128 stands for zero in the data rows.
In each game, the first row plays the second. By how much does the first row win? 15 means about a draw, 30 a big win and 0 a big loss. Wins can go round in a circle. Each row has two weighted sums of its numbers, A and B, taken from their middle values. A row wins by its A times the other's B, less its B times the other's A.
[84 98 131 115 101 88 156 121 106 139 129 124]
[124 135 124 134 132 123 135 117 127 136 124 146] ~ 16
[148 100 136 96 122 169 94 144 146 107 113 103]
[94 133 123 161 124 103 148 135 81 173 115 168] ~ 6
[167 138 132 129 156 151 139 114 121 125 139 90]
[133 113 126 99 128 151 129 117 127 136 100 117] ~ 14
[88 102 140 114 108 96 169 123 104 154 116 140]
[126 111 132 103 94 136 129 110 155 89 162 74] ~ 19
[134 128 137 146 151 132 155 105 121 150 119 129]
[144 125 169 110 100 176 91 142 151 91 155 92] ~ 11
[103 145 142 128 118 118 136 139 113 158 133 143]
[154 126 96 134 150 154 140 126 109 123 113 134] ~ 14
[110 141 129 164 121 114 127 151 90 159 119 167]
[158 122 134 133 142 164 99 119 155 124 109 155] ~ 23
[127 134 158 140 117 118 94 118 197 85 184 114]
[118 142 129 155 134 110 125 134 105 168 86 154] ~ 15
[82 85 117 119 98 102 163 113 94 137 124 131]
[106 123 134 152 145 111 143 138 81 174 99 177] ~ 16
[132 107 93 114 129 105 149 128 115 126 133 116]
[142 124 152 98 112 168 89 142 158 95 161 84] ~ 12
[49 87 86 126 69 76 143 114 92 144 132 138]
[135 100 137 111 126 149 116 130 121 135 105 128] ~ 11
[76 59 127 117 58 132 77 109 140 58 195 103]
[148 116 157 105 111 169 91 134 156 83 159 79] ~ 18
[130 133 158 140 129 114 127 134 134 142 112 137]
[159 174 159 136 156 141 111 144 160 135 116 128] ~ 16
[80 65 123 132 59 118 91 118 119 77 165 109]
[150 180 149 111 109 162 60 167 181 103 152 97] ~ 15
[139 102 122 94 114 157 147 119 159 86 160 64]
[155 137 89 130 108 178 93 137 135 107 159 110] ~ 26
[107 138 86 118 146 76 188 133 78 185 97 122]
[85 43 144 92 19 150 84 111 167 36 221 63] ~ 4
[121 104 124 88 127 135 141 131 108 147 92 124]
[86 98 149 110 47 100 121 156 119 125 151 111] ~ 12
[163 130 134 146 134 164 85 120 155 105 129 153]
[109 104 102 110 107 116 145 117 117 123 133 97] ~ 15
[138 164 152 142 168 112 139 121 128 126 125 153]
[132 157 155 165 111 142 94 140 124 127 152 151] ~ 22
[108 147 143 172 110 125 102 154 113 132 160 147]
[107 140 138 156 150 106 136 137 81 182 101 187] ~ 17
[154 120 142 143 111 159 72 138 185 81 156 131]
[132 141 147 129 134 111 135 126 137 136 117 124] ~ 17
[78 63 114 100 60 121 103 108 131 72 171 98]
[130 117 135 118 123 132 126 118 155 102 135 111] ~ 14
[163 183 126 114 108 177 65 173 179 91 138 119]
[119 146 145 167 111 150 92 142 122 128 158 143] ~ 15
[83 96 138 93 75 101 129 147 122 130 148 97]
[142 156 155 123 157 114 131 129 149 139 104 135] ~ 15
[164 146 146 167 114 196 66 123 188 85 161 143]
[147 114 144 105 128 167 118 123 143 129 104 107] ~ 16
[123 136 158 125 77 139 87 186 154 112 145 118]
[132 126 124 125 150 117 151 117 117 142 120 132] ~ 18
[140 97 122 91 129 143 121 124 120 133 97 116]
[133 108 118 100 118 130 152 127 136 109 145 76] ~ 22
[154 152 148 149 120 170 76 137 150 106 152 145]
[130 87 134 96 94 139 118 118 160 77 175 74] ~ 25
[143 149 137 138 159 126 135 122 131 136 111 133]
[118 150 154 152 118 105 97 117 177 106 161 139] ~ 14
[100 98 111 98 88 122 133 109 124 104 139 94]
[161 128 127 140 135 156 87 124 157 103 128 155] ~ 16
[92 79 113 121 126 77 173 106 86 147 120 148]
[103 90 148 122 61 132 84 130 159 74 187 126] ~ 12
[149 131 124 125 145 117 139 130 141 111 135 120]
[82 142 127 160 140 89 163 140 59 193 84 182] ~ 12
[135 107 127 99 119 137 123 147 127 141 95 118]
[119 116 117 133 132 117 120 131 115 121 126 141] ~ 8
[93 65 94 133 108 102 188 78 68 149 134 149]
[139 92 88 134 123 139 160 115 104 134 125 123] ~ 12
[85 97 125 97 74 121 123 137 101 128 153 121]
[163 132 159 105 103 192 83 134 172 96 157 87] ~ 21
[116 149 87 124 155 79 192 125 80 179 85 123]
[127 100 127 101 90 147 123 115 163 68 173 81] ~ 9
[153 122 120 145 142 159 110 114 137 123 106 162]
[129 106 154 108 120 152 115 139 126 126 114 115] ~ 18
[153 161 125 144 159 146 116 135 145 114 118 137]
[125 109 108 147 153 127 161 99 93 141 130 156] ~ 13
[106 124 130 134 143 93 134 146 102 162 108 133]
[147 184 142 149 182 97 149 136 141 158 115 161] ~ 16
[141 125 104 115 131 134 165 125 119 129 140 82]
[138 136 100 119 115 168 99 123 144 100 142 101] ~ 26
[83 83 132 111 105 95 159 116 85 143 115 141]
[115 127 51 120 159 79 191 141 67 175 72 133] ~ 10
[78 61 127 110 53 122 97 110 155 58 195 96]
[83 66 81 120 107 119 169 98 64 138 145 133] ~ 18
[123 106 116 112 119 126 136 127 142 100 148 89]
[153 120 134 118 138 173 99 122 154 125 107 157] ~ 11
[136 121 118 106 131 111 156 121 126 133 126 84]
[142 126 129 136 141 157 106 123 130 143 98 181] ~ 12
[156 139 140 114 136 132 144 114 164 102 157 87]
[157 119 124 127 133 157 113 108 153 113 121 145] ~ 13
[164 146 131 122 149 137 149 127 154 113 139 101]
[172 179 142 142 167 112 129 124 156 132 124 142] ~ 15
[86 87 131 131 121 97 165 119 85 152 119 144]
[83 88 144 108 99 104 146 133 105 148 114 124] ~ 18
[124 124 141 129 147 115 140 121 128 132 123 125]
[126 134 122 125 135 103 146 122 135 131 141 106] ~ 17
[98 150 99 149 141 63 177 137 92 181 86 146]
[167 228 106 165 243 64 214 159 85 230 48 185] ~ 20
[91 69 134 104 38 149 79 113 171 44 215 79]
[149 122 117 104 141 129 154 117 140 112 135 92] ~ 17
[39 78 103 102 55 91 136 115 89 133 149 119]
[93 101 148 115 109 89 157 117 99 151 117 132] ~ 15
[146 147 140 131 163 130 131 118 127 143 116 124]
[127 135 145 133 143 113 128 135 131 143 118 130] ~ 14
[155 211 119 175 223 48 187 155 84 206 54 202]
[84 123 85 121 135 82 169 136 76 159 104 142] ~ 3
[134 114 131 106 124 142 130 141 125 137 127 103]
[115 144 137 164 138 95 131 137 87 176 95 175] ~ 7
[128 135 131 111 107 127 95 152 147 109 142 104]
[105 132 138 148 149 98 133 134 76 178 91 187] ~ 10
[145 124 133 137 148 143 109 124 133 130 104 172]
[103 133 136 143 137 117 145 146 77 180 102 176] ~ 10
[142 144 139 134 135 139 115 136 133 123 123 127]
[128 146 154 148 125 98 103 118 165 103 168 133] ~ 16
[85 103 129 102 76 123 123 125 120 124 147 101]
[89 51 139 92 24 155 85 96 159 28 210 59] ~ 15
[167 147 100 145 170 142 150 105 127 128 116 149]
[141 128 114 146 153 139 116 104 129 150 105 172] ~ 11
[91 60 94 142 128 102 185 98 58 152 122 165]
[159 171 150 139 166 130 118 128 153 128 113 137] ~ 15
[99 143 141 157 131 103 134 156 79 168 102 171]
[126 151 150 164 125 158 87 155 128 125 163 154] ~ 11
[94 97 148 128 120 92 149 131 102 148 100 141]
[64 59 111 98 37 120 107 109 138 76 188 76] ~ 23
[154 130 128 133 145 150 120 120 132 141 102 171]
[78 49 112 104 23 137 93 105 150 53 204 75] ~ 17
[142 149 146 135 148 124 130 136 157 141 116 128]
[153 133 129 156 142 154 96 122 147 100 129 156] ~ 12
[82 99 143 108 93 95 144 127 99 147 126 131]
[146 133 95 130 112 156 94 136 133 98 157 106] ~ 11
[112 81 144 107 67 126 87 100 178 56 197 80]
[154 129 160 106 102 172 93 140 161 99 160 82] ~ 7
